128 stands for zero in the data rows.
Some points:
(100, 211, 115, 088, 135, 134, 109, 038, 075, 176, 126, 186, 152, 167, 116, 111, 129, 086, 067, 073, 093, 178, 124,
 150)
(134, 129, 140, 120, 133, 115, 121, 136, 124, 139, 133, 138, 146, 126, 131, 148, 133, 126, 136, 132, 139, 146, 131,
 139)
(091, 145, 113, 185, 147, 192, 200, 181, 090, 170, 093, 221, 169, 107, 185, 138, 152, 176, 114, 160, 134, 103, 070,
 187)
(136, 137, 131, 149, 120, 144, 141, 159, 123, 140, 115, 160, 142, 132, 151, 142, 124, 131, 120, 144, 122, 136, 108,
 144)
(134, 124, 140, 120, 129, 118, 126, 140, 117, 135, 131, 135, 132, 123, 127, 143, 135, 127, 134, 137, 126, 144, 128,
 136)
(117, 099, 175, 111, 069, 143, 157, 104, 153, 120, 120, 098, 136, 071, 167, 132, 148, 087, 116, 133, 157, 133, 133,
 145)
(154, 164, 172, 183, 185, 089, 141, 158, 105, 090, 154, 101, 150, 053, 115, 134, 124, 128, 042, 106, 113, 112, 059,
 113)
(139, 079, 140, 147, 131, 146, 107, 077, 166, 128, 149, 073, 153, 176, 151, 133, 114, 192, 176, 133, 103, 157, 106,
 092)
(121, 134, 088, 121, 070, 084, 063, 105, 131, 114, 101, 177, 128, 133, 159, 145, 149, 155, 161, 156, 111, 095, 066,
 105)
(102, 130, 089, 172, 145, 050, 122, 093, 104, 179, 113, 119, 074, 146, 073, 118, 163, 116, 140, 103, 136, 114, 111,
 128)
(093, 186, 100, 105, 127, 126, 125, 097, 100, 039, 088, 115, 112, 188, 059, 138, 161, 116, 154, 094, 134, 152, 060,
 122)
(144, 132, 148, 118, 140, 116, 127, 143, 125, 140, 117, 135, 131, 119, 121, 143, 129, 123, 145, 139, 139, 140, 126,
 134)
(111, 126, 109, 112, 119, 131, 121, 159, 149, 137, 190, 155, 086, 075, 156, 131, 103, 124, 145, 108, 120, 142, 086,
 120)
(154, 127, 121, 131, 130, 118, 134, 139, 103, 134, 128, 120, 135, 133, 131, 132, 126, 116, 139, 120, 126, 152, 147,
 121)
(135, 126, 134, 115, 130, 116, 127, 134, 118, 132, 143, 130, 136, 128, 133, 139, 138, 121, 139, 137, 125, 143, 134,
 131)
(187, 136, 089, 140, 110, 155, 126, 121, 054, 151, 105, 092, 117, 105, 078, 101, 127, 118, 162, 126, 133, 122, 170,
 091)
(136, 112, 120, 145, 109, 197, 105, 149, 098, 095, 102, 130, 122, 135, 162, 155, 155, 084, 087, 084, 088, 126, 161,
 135)
(145, 116, 145, 158, 018, 103, 197, 091, 145, 085, 092, 175, 138, 128, 132, 054, 124, 161, 166, 121, 140, 154, 093,
 135)
(133, 132, 135, 128, 114, 112, 129, 121, 130, 142, 132, 131, 143, 120, 145, 142, 134, 119, 136, 127, 138, 140, 138,
 135)
(170, 077, 115, 156, 156, 207, 088, 061, 229, 115, 169, 030, 129, 193, 142, 136, 130, 222, 220, 106, 056, 180, 092,
 151)
(141, 119, 153, 133, 143, 115, 108, 134, 123, 117, 089, 138, 142, 136, 122, 143, 114, 142, 141, 103, 160, 140, 154,
 138)
(129, 131, 139, 106, 121, 129, 122, 124, 138, 136, 124, 117, 145, 103, 143, 143, 135, 121, 134, 135, 141, 150, 140,
 140)
(088, 037, 094, 097, 121, 085, 109, 158, 138, 078, 117, 141, 158, 125, 082, 133, 145, 132, 091, 165, 121, 186, 109,
 141)
(157, 136, 104, 125, 122, 137, 125, 130, 098, 136, 121, 110, 126, 108, 113, 121, 132, 132, 150, 126, 140, 145, 150,
 114)
(144, 112, 142, 132, 105, 116, 139, 132, 119, 123, 126, 133, 126, 139, 125, 114, 124, 123, 135, 127, 127, 150, 121,
 141)
(107, 099, 166, 082, 090, 174, 123, 089, 173, 142, 131, 100, 139, 087, 163, 156, 150, 069, 114, 153, 205, 145, 138,
 150)
(098, 099, 127, 186, 147, 210, 174, 124, 122, 149, 112, 151, 167, 148, 192, 123, 133, 213, 156, 150, 095, 124, 060,
 149)
(097, 141, 169, 255, 234, 136, 112, 014, 245, 120, 172, 192, 000, 082, 096, 108, 143, 082, 063, 218, 161, 126, 190,
 059)
(102, 088, 079, 186, 147, 041, 138, 140, 123, 179, 100, 115, 066, 156, 083, 079, 176, 131, 123, 076, 147, 114, 155,
 125)
(073, 127, 091, 126, 131, 078, 204, 165, 203, 078, 090, 139, 146, 098, 035, 211, 153, 164, 087, 120, 077, 189, 133,
 104)
(005, 195, 166, 125, 079, 059, 092, 164, 115, 156, 187, 025, 128, 201, 153, 130, 061, 190, 162, 198, 113, 037, 190,
 180)
(039, 177, 140, 080, 168, 181, 157, 101, 151, 180, 126, 168, 100, 158, 197, 000, 074, 126, 000, 191, 149, 139, 233,
 065)
(155, 118, 179, 123, 072, 176, 127, 174, 154, 178, 128, 142, 137, 147, 108, 147, 134, 103, 142, 086, 073, 103, 137,
 116)
(144, 126, 140, 123, 130, 109, 139, 133, 117, 135, 134, 135, 128, 128, 137, 148, 133, 131, 133, 137, 130, 143, 135,
 132)
(103, 074, 146, 086, 186, 109, 109, 115, 127, 085, 084, 179, 050, 093, 139, 171, 029, 152, 167, 021, 180, 065, 146,
 102)
(133, 068, 131, 115, 145, 098, 079, 153, 100, 113, 125, 139, 145, 127, 125, 107, 134, 121, 110, 179, 112, 144, 100,
 149)
(089, 207, 138, 104, 145, 107, 094, 087, 056, 057, 129, 116, 122, 170, 135, 135, 151, 107, 183, 128, 114, 105, 081,
 127)
(145, 132, 138, 106, 138, 112, 134, 151, 135, 129, 118, 123, 123, 124, 140, 121, 140, 138, 134, 142, 122, 146, 133,
 128)
(161, 110, 163, 121, 101, 169, 120, 117, 163, 134, 108, 097, 138, 166, 110, 160, 112, 136, 133, 098, 104, 074, 115,
 075)
(144, 123, 089, 131, 126, 143, 153, 123, 077, 138, 122, 100, 125, 129, 131, 124, 121, 104, 138, 137, 132, 126, 145,
 088)
(140, 137, 114, 125, 123, 134, 119, 140, 098, 122, 131, 128, 128, 119, 125, 130, 137, 125, 144, 124, 118, 142, 149,
 114)
(133, 132, 134, 125, 132, 114, 115, 135, 124, 116, 112, 139, 134, 116, 133, 145, 124, 137, 143, 120, 136, 146, 149,
 136)
(156, 112, 148, 118, 140, 161, 113, 079, 158, 109, 122, 079, 164, 148, 092, 168, 101, 153, 106, 066, 147, 053, 103,
 050)
(140, 120, 140, 147, 057, 191, 114, 206, 146, 144, 162, 125, 042, 163, 129, 112, 082, 133, 111, 091, 153, 139, 058,
 134)
(203, 189, 064, 197, 180, 127, 158, 115, 128, 083, 153, 086, 121, 081, 089, 144, 112, 114, 040, 075, 143, 065, 077,
 151)
(153, 122, 148, 125, 106, 105, 140, 133, 135, 122, 114, 129, 119, 132, 134, 112, 129, 133, 136, 126, 133, 145, 116,
 137)
(131, 121, 123, 130, 141, 133, 109, 149, 117, 106, 128, 135, 150, 131, 149, 141, 157, 111, 124, 109, 125, 137, 166,
 132)
(089, 145, 050, 154, 196, 169, 212, 164, 133, 171, 072, 085, 189, 098, 175, 044, 055, 025, 167, 163, 148, 090, 094,
 067)
(134, 125, 132, 123, 121, 120, 119, 128, 118, 135, 109, 138, 136, 116, 123, 142, 121, 135, 130, 145, 126, 144, 134,
 146)
(134, 130, 134, 119, 131, 119, 126, 134, 116, 134, 132, 136, 135, 120, 132, 133, 136, 133, 134, 136, 125, 143, 131,
 139)
(172, 126, 104, 117, 121, 148, 141, 134, 072, 138, 108, 093, 118, 126, 086, 097, 120, 127, 151, 132, 147, 134, 157,
 104)
(128, 128, 132, 113, 121, 120, 124, 137, 133, 134, 141, 133, 138, 122, 145, 145, 139, 120, 139, 139, 151, 141, 134,
 126)
(127, 072, 135, 109, 123, 109, 112, 145, 095, 100, 147, 131, 124, 123, 137, 111, 147, 129, 129, 141, 127, 151, 136,
 137)
(210, 144, 060, 109, 143, 139, 149, 119, 219, 110, 146, 157, 095, 157, 110, 153, 150, 120, 163, 113, 082, 077, 140,
 252)
(131, 150, 126, 122, 131, 121, 115, 129, 115, 124, 120, 127, 136, 125, 139, 146, 156, 130, 130, 133, 133, 139, 128,
 124)
(069, 165, 162, 134, 147, 181, 114, 075, 153, 158, 162, 192, 117, 139, 156, 054, 098, 106, 042, 173, 140, 141, 205,
 089)
(136, 136, 133, 121, 125, 113, 121, 130, 123, 134, 127, 131, 135, 112, 132, 144, 133, 130, 129, 135, 121, 140, 134,
 135)
(139, 127, 155, 130, 154, 123, 135, 150, 130, 121, 198, 102, 210, 031, 062, 085, 143, 104, 098, 027, 124, 067, 099,
 071)
(139, 126, 135, 114, 131, 114, 118, 136, 123, 142, 127, 134, 130, 119, 125, 136, 129, 128, 134, 142, 120, 148, 127,
 137)
(123, 121, 147, 110, 107, 137, 123, 129, 137, 134, 130, 124, 151, 117, 148, 143, 141, 105, 131, 137, 164, 139, 133,
 140)
(194, 132, 051, 027, 143, 144, 169, 126, 192, 122, 154, 172, 095, 203, 096, 133, 133, 125, 092, 138, 126, 007, 165,
 174)
(133, 090, 143, 118, 134, 119, 120, 145, 099, 110, 139, 135, 128, 130, 129, 121, 140, 124, 128, 143, 128, 151, 137,
 145)
(030, 183, 157, 122, 099, 084, 088, 168, 105, 155, 169, 041, 122, 173, 146, 138, 074, 168, 147, 198, 101, 050, 181,
 174)
(141, 134, 134, 124, 131, 118, 121, 142, 126, 134, 129, 135, 136, 125, 136, 135, 138, 129, 137, 132, 128, 146, 127,
 131)
(139, 109, 139, 113, 117, 110, 118, 135, 118, 125, 133, 140, 132, 126, 125, 131, 126, 126, 130, 149, 129, 146, 129,
 134)
(136, 129, 133, 120, 127, 117, 130, 130, 122, 140, 137, 137, 140, 113, 134, 140, 135, 134, 137, 133, 134, 145, 133,
 133)
There is one direction along which these points spread out most. Take the direction at right angles to it along which they spread out most. Then take the direction at right angles to both along which they spread out most. Go by this last direction. For each point below, how far along it does it lie, from 0 to 99? 50 is the average, and the first point above lies past it. One standard deviation of the points above along it is 16.
(172, 126, 104, 117, 121, 148, 141, 134, 072, 138, 108, 093, 118, 126, 086, 097, 120, 127, 151, 132, 147, 134, 157,
 104) --> 55
(093, 186, 100, 105, 127, 126, 125, 097, 100, 039, 088, 115, 112, 188, 059, 138, 161, 116, 154, 094, 134, 152, 060,
 122) --> 44
(144, 132, 148, 118, 140, 116, 127, 143, 125, 140, 117, 135, 131, 119, 121, 143, 129, 123, 145, 139, 139, 140, 126,
 134) --> 56
(144, 126, 140, 123, 130, 109, 139, 133, 117, 135, 134, 135, 128, 128, 137, 148, 133, 131, 133, 137, 130, 143, 135,
 132) --> 55
(161, 110, 163, 121, 101, 169, 120, 117, 163, 134, 108, 097, 138, 166, 110, 160, 112, 136, 133, 098, 104, 074, 115,
 075) --> 28
(091, 145, 113, 185, 147, 192, 200, 181, 090, 170, 093, 221, 169, 107, 185, 138, 152, 176, 114, 160, 134, 103, 070,
 187) --> 88
(144, 123, 089, 131, 126, 143, 153, 123, 077, 138, 122, 100, 125, 129, 131, 124, 121, 104, 138, 137, 132, 126, 145,
 088) --> 57
(157, 136, 104, 125, 122, 137, 125, 130, 098, 136, 121, 110, 126, 108, 113, 121, 132, 132, 150, 126, 140, 145, 150,
 114) --> 55
(136, 112, 120, 145, 109, 197, 105, 149, 098, 095, 102, 130, 122, 135, 162, 155, 155, 084, 087, 084, 088, 126, 161,
 135) --> 57
(139, 109, 139, 113, 117, 110, 118, 135, 118, 125, 133, 140, 132, 126, 125, 131, 126, 126, 130, 149, 129, 146, 129,
 134) --> 57
(121, 134, 088, 121, 070, 084, 063, 105, 131, 114, 101, 177, 128, 133, 159, 145, 149, 155, 161, 156, 111, 095, 066,
 105) --> 52
(089, 145, 050, 154, 196, 169, 212, 164, 133, 171, 072, 085, 189, 098, 175, 044, 055, 025, 167, 163, 148, 090, 094,
 067) --> 76
